The same turns and mirrors carry the whole set onto itself and the rows of a family onto each other. Which other rows belong to the same family as each row named below? List them in the order they appear above.
These 32 rows form 4 families of 8 rows each.
vivu: [ 21  -9  -7  38   4  -3  -4  -5 -11]
puv: [ 18   4 -10  15  17 -16  -9 -12  -6]
bov: [  5   3  -9  34  -1   1 -10 -18 -28]
Vab: [  3   3  -4  35  -5   1 -10 -20 -23]
lim: [ 17   1  -5  18  16 -20 -13 -10  -8]
sud: [ -5  -7   2  22  -9   7   0   2 -28]
Birov: [ 0  3  3  1  7 -6 -1  9 -4]
Kure: [-10  -1  -5  -5   7   0  -9  -1 -17]
fomos: [  4   8   1   3  14 -12   6   7  -9]
Pef: [ 15   8 -14  17  15 -20  -8 -10  -6]
giti: [  2  -8   9  26   3  -2  11   8 -16]
dukin: [ 16  -3 -10  42   5  -7  -1 -10 -12]
Dovip: [ -4  -4   2  16 -10   9   4  -6 -27]
nuf: [ -1  12 -11  19  15 -10 -23 -13 -17]
bonol: [-15   4  -1   2   8  -5 -12   2 -14]
vago: [  0  10 -13  17  18  -6 -22 -12 -20]
dotil: [ 20  -6  -9  35  -2  -4  -6  -7 -11]
vuf: [ 14   5 -10  16  23 -13 -13  -7  -2]
zar: [  5  -6   4  25   0   1  12  12 -14]
subup: [-11  -7   4  20 -10   6   0  -7 -17]
kitu: [  8   3  -9  36  -1   0 -11 -16 -31]
veb: [-10   4  -4  -3   7   0 -13   2 -17]
gomek: [  3   4 -15  16  18 -10 -23 -11 -21]
nepob: [  6  -6   3  24  -3   7   9  10 -11]
lenor: [  4   7 -11  11  17  -9 -18 -19 -18]
vogil: [-1  6 -1  3 16 -8  7  9 -6]
Ser: [-10   8   2  -2   9  -1  -6   1 -20]
nure: [ -9  -5   0  15 -14   5   2  -5 -22]
bidak: [ 19  -8   0  39   6  -4  -7  -7 -15]
Ruzug: [  0   2   5   4  14 -16   4   4  -9]
Vobi: [  6  -5   2  25  -9  -1  12   4 -14]
Nipi: [  7  -6 -13  35   1  -1 -12 -19 -25]

The rest of the family of sud: Birov, dukin, vuf, lenor, Ser, Vobi, Nipi

The same turns and mirrors carry the whole set onto itself and the rows of a family onto each other. Which other rows belong to the same family as each row named below? List them in the order they appear above.
These 40 rows form 5 families of 8 rows each.
kadil: [  8   0   0 -20   9  16   2 -15  -4   6  -7 -14  -1  15  -6  12  -4  -3
  -2  10   9  -1 -14   5   7  22  36  -8   8  14 -24  -6  -1   3   0   3
  -2   8 -10  16  14  11  15  -9  -1]
Teg: [  4 -10  -4 -14  12  13   8 -18   3   5 -15  -8   7   8  -9  12  -2  -5
  -5   2  11   8  -7   5   3  19  37  -3   4  13 -31  -3   1  -2  -4   4
  -2  11 -15  21  17  11  10  -8   1]
Lasob: [ -6 -14   9  -5  -6  -7  -4  11   2   7 -16  -7  14 -14 -18 -10  -3 -10
 -13  -3  19 -13  -7 -11 -13   5  15   2 -27 -12  14   8 -10   6  -7  -8
 -11  -6  -8  20 -18  22   3  -1   0]
Zif: [ -5  17   7  -1  21 -14   5   4  -1   2 -20  -9   2  -9   2   3  -2  10
 -10  -5  17  -2   3   5  13  -5  23  -3  -3  16 -10 -17  -5  10 -13  15
 -18   4   1   1   8   2   8  -5 -17]
golas: [ -1  14  14  -1  11  -6   5   7  -3   6 -15 -10   2  -2  -1   4   3  13
  -3  -1  13   0   7   9  17  -8  24   1  -1  18  -7 -21  -2  10  -6  11
 -16   7   9   7   9   0   9  -8 -19]
sateb: [-15  -7   2   5  -4  25 -12  -2  17   5  11   9   6  -5  -3  -1  -4 -14
  -3   9   0  -8 -16  15 -12  20   0   6 -17  -1  -2   2 -10   3  -2   6
 -19   2  11   2  -3  13 -18 -13   0]
Sok: [ -2 -15  14  -8 -10  -7  -2  19  -3   9 -10   0  13  -7 -19 -11 -19 -11
 -16  -9   9 -16 -13  -7  -4   8   8  11 -16  -9   8  13  -3   0  -1  -9
 -18  -6  -2  24 -17  14   6  -1  -5]
Bonu: [  1 -14   9  -6  -3  -9  -1  15   1   5 -14  -1   5 -12 -19  -6 -11 -14
 -15 -12  14  -7  -3 -11  -4   7   7   3 -19 -16  18  10  -8   2  -6 -13
 -14  -6 -13  17 -17  13   7   0  -5]
redi: [  8  -6  -3  -6  12  -9   5   1   6   0 -10  -7  -8  -9   1  16  -1  -2
   6  -3   5   7 -12   7  10 -10  21 -10  -7  16 -19 -18  -4  17   4  -9
   4  12 -11   8  16  13  18 -18  -5]
dimeg: [-11 -11  -4  -4 -14  11 -23   6 -13   3   2  -4   9 -12  -9   3   4 -15
   1 -10  10 -10 -15  -4 -12  12   1   4  -8   1   5   9  -7   1  -6  -5
  -7 -18   2  26 -15  15  -9  -9  15]
Kekug: [  1   1   0  -2   8  -5   5   1   3  10 -10 -10  -8 -10  -4  16  -1  -5
   9  -3   7  12  -8  19  16  -2  19  -7   0  23 -23 -15  -8  13   6   1
  -3   9 -12  11  15  12  18 -15   1]
tesis: [-10  -7  -1   3  -7  28 -17  -3  14   3   7   8   4  -3 -17  -4   1 -12
   4   6   3  -9 -20  10 -16  10   1   5 -21   4   4  -5  -3   9   1  -2
 -11  -3   8  -1  -8  13 -17 -12   3]
zakit: [ -1  -2   8 -13  11   3   4  -8  -3   5 -12 -12  12   9  10   6   7  18
 -15  -8   8 -10   0  -2  19  12  31   2  10   8 -14  -7   8  -5 -10  13
  -7   9  10  17  11  16   7   6  -5]
Vage: [-12 -10   2  -3 -12   8 -20  10  -9  -4  -2  -1   6 -13  -9   9  -7 -18
  -2  -8   6  -9 -15   3 -11  10  -3   3  -6   0   0   9   1  -6 -12  -9
 -13 -15  -4  25 -13  19 -12 -15  13]
Kubu: [  7  -4  -4 -17  14  22   6 -16   5   8 -10 -12   5  14 -11  12   4   0
  -7   5   9   8 -16   3   3  13  31   0   0   9 -22   0  12   3   4   2
   4  10 -12  14  17  13  12 -15  -1]
Pak: [  0   6  -5  -4  19  -8   7   1   5   8 -12  -4  -9 -10   1  17  -6  -5
   5  -4   2   8 -14  11  13   2  18  -7   1  18 -17 -21  -3  16   4  -5
  -2   8 -15   2  18  13  13 -12  -5]
duru: [  0   6  12 -14   4   7   3  -8  -5   3  -8 -14   9   8   4   7   2  21
 -13  -9  10 -13   1  -1  14  11  31  -2   9  15 -15   0   4   4  -8  15
 -12  -3   0  19   9   9  17  10  -3]
tatos: [ -4  -7  12   2  -4  -4   2   5  32   3  -8   7  -1 -14  -7 -15  -7  -5
   3   1   7 -14  -8   0  -3  11   3  10 -18  -9  17  10   1  15   5  -4
 -13   6  -3  -2 -16  28  -4 -13   5]
Bulad: [ -4  -6  -2  -2  -5   6 -15   5  -9  -5   2   1  10  -8  -5   2  -1 -24
  -7   2   7 -15 -14  -5 -13  10  -7   9  -9   0   4  14  -5  -9  -5  -3
  -8 -11   0  24 -14  10 -12 -15  16]
Kek: [ -1  11  16   1   8  -8   7   2  -1  -3 -17 -11   7 -11   8  -5  -1  13
  -4   0  11   2   2   5  14  -6  25  -4  -2  21 -13 -16  -1  17  -8  10
 -12   2   3   7  11  -1  20  -2 -15]
rugup: [ -3 -14  15  -5  -7  -7   5  14   3  10 -11  -1  12 -11 -12  -6 -13 -10
 -15  -4  13 -10  -7 -10 -17   8  13   8 -20 -15   9  10  -2  -1  -2 -14
 -16  -4 -10  23 -18  20  -4  -3   1]
lifa: [  8  -4   2  -4  16  -4   3  -5   7   9  -6  -3  -6   1   6  17  -4  -3
  13   3  11   5  -6  16  13  -6  15  -2  -9  20 -27  -9  -6  13   6  -7
  -3  14  -6   9  17  15  20 -20   4]
mosem: [  0  10  16   0  18 -13   9   7   0   4 -19  -2   6  -2   6   4  -1  13
   8   5  17  -5  11  10  13  -8  26   6  -5  15 -12 -13  -4  13  -4   2
 -17   2   8   8   9   6  14 -15 -13]
dugu: [  0  -8   9  -3  -6  -9   2  14   3   8 -16   2  11  -6  -7  -8  -9  -9
 -13  -5  19 -19  -9 -13 -10  10   1   5 -19  -9  20  11  -5  -4   0  -4
 -17  -5 -11  20 -17  19   0  -9   5]
bam: [ -7 -12   0  -8 -10   7 -26  10 -12   2   4   1   2 -13  -1   6  -3 -22
  -6 -10  11 -10 -10  -4 -10  11  -2   2  -2  -1   3  10 -11  -6 -13  -4
 -15 -12   6  20 -12   6 -10  -9  11]
riv: [ -7 -15   1 -11 -15  10 -27  10  -7  -3   1  -1   8  -9 -10   0 -17 -21
  -5  -3   3 -13 -19  -2  -5  12   0   6  -2   1  -3  15  -1  -5  -8  -5
 -14  -6   9  22  -7  11  -8 -14   8]
Saz: [ -3   9  10  -3  10 -15   4   9  -2  -4 -19  -6   3 -11   4   4   4  15
  -4  -5  20  -6   4   8   8  -7  31  -3  -7  19 -12 -19  -8  13  -9  11
 -18  -2   8  10   6   1   8 -11 -13]
Feva: [-10  -8   4   8  -4  20 -15  -2  16  -2   8   6   4  -2 -16   0  -5 -12
   0   4   6  -7 -17  16  -7  10  -7   2 -23   3   2  -1  -5   2  -7   2
 -17   2   9  -1 -16  11 -15 -21   5]
papit: [  4   2   0   0  10  -3   5  -2   0   5  -9 -11  -6  -3   7   4  -6  -6
   6   7   7  10 -17  15  14   2  22 -11  -4  20 -24 -20  -6  13   2  -2
   1  11  -8   6  16  12  23 -13  -7]
vodo: [  1  -1  11 -10  16   2   3  -2  -6   5 -17  -5  14  14  12   7   5  18
  -8  -8  18 -15   3   4  17   7  25  10   7   9 -16  -1  12  -4 -11  10
 -14  -4   7  20   7  18  16   1  -1]
Vone: [ -6  -5  -2  10  -2  16  -9  -4  19  -4  11   9  -2  -5  -8  -5  -3 -16
   5   6   0 -10 -17  12 -14   9  -5  14 -20  -1  -3   7  -4   3  -2  -1
 -11   2   6   5 -15  15 -15 -16   4]
fir: [-10 -17  19  -1  -7  -7   4  11  25   7  -5   2  12 -16 -14 -14 -15 -10
  -3   7  -2 -12 -12   3   9  12   7   7 -16  -6  12  11  -3  18   9  -2
 -12   4   7   0 -14  21   4 -10   2]
gener: [ -6 -15  20  -1  -1  -4   3   4  28  10   1   0   7 -14  -6 -12  -4  -5
  -6   4   3 -10 -10   1   3  11   4   5 -21 -11  14   4   1  12   6  -7
  -9   8   9  -5 -19  25  -7  -9  10]
noz: [-10 -17   2   4 -10  17 -13   1  20   0   8   8   8  -4 -13  -5 -18 -16
   2   8  -2  -9 -21  14  -5  11  -2   2 -22   4  -6   5  -8   5   0   7
 -16   7  12   2  -7  12  -7 -18  -1]
zabu: [-12 -12  12   3   2   1   6   3  29   7  -5   1   7 -15 -10 -10  -7  -9
  -6   6  -5  -9 -10   6   5  16   4   5 -20 -16  17   8   0  17   7  -7
  -8   5  -5  -4  -7  30   0  -6   2]
vum: [  9  -7   3 -17  20  16   0 -18   1   6 -13  -4   9  15  -5  13   0  -5
  -2   6  19   2  -6   5   7  13  26   5   4  15 -29   6   7   0  -6   0
  -3   9  -8  20  17  10  12 -17   5]
Vir: [ -7   5   5 -13  12   9   2  -4  -4   7 -11 -14  13   7   7   6  12  21
 -16  -8  16 -12  -5   8  14  14  30   5   8  10 -15   0  11  -1  -5  20
 -10  -6  10  18   8  15   7   2   3]
suk: [ -6   7   2 -14  20   2   3  -9  -4  12  -6 -16  10   3   9   9   7  17
 -16 -12  11  -6  -3  -6  17  15  27   2  10   7 -15   2   4   0 -14  20
  -9   2   5  16   5  13   7   4  -2]
sude: [  2   1  -7 -15  19  15  10 -17   2  14  -5  -7   4   9  -7  17  -2  -2
  -3  -1   7   9 -14  -2   1  22  32  -1   5  10 -25  -3   1   5  -1   4
  -4   9 -15  15  16   8   6 -11  -5]
defab: [-10 -14  11  -2  -4   1  -4   3  28   6  -8   0   4 -15  -9 -12   0  -8
  -5   7   2 -17 -12   2  -2   7   7   1 -24  -9  17  -1   0  18   5  -7
  -3   6   1  -7  -9  34  -4  -3   7]

The rest of the family of papit: kadil, duru, tatos, Bulad, Kek, dugu, Vone
The rest of the family of lifa: Sok, mosem, riv, vodo, fir, noz, vum
The rest of the family of zabu: sateb, Bonu, redi, Kubu, bam, Saz, Vir
The rest of the family of suk: Lasob, Zif, dimeg, tesis, Pak, sude, defab

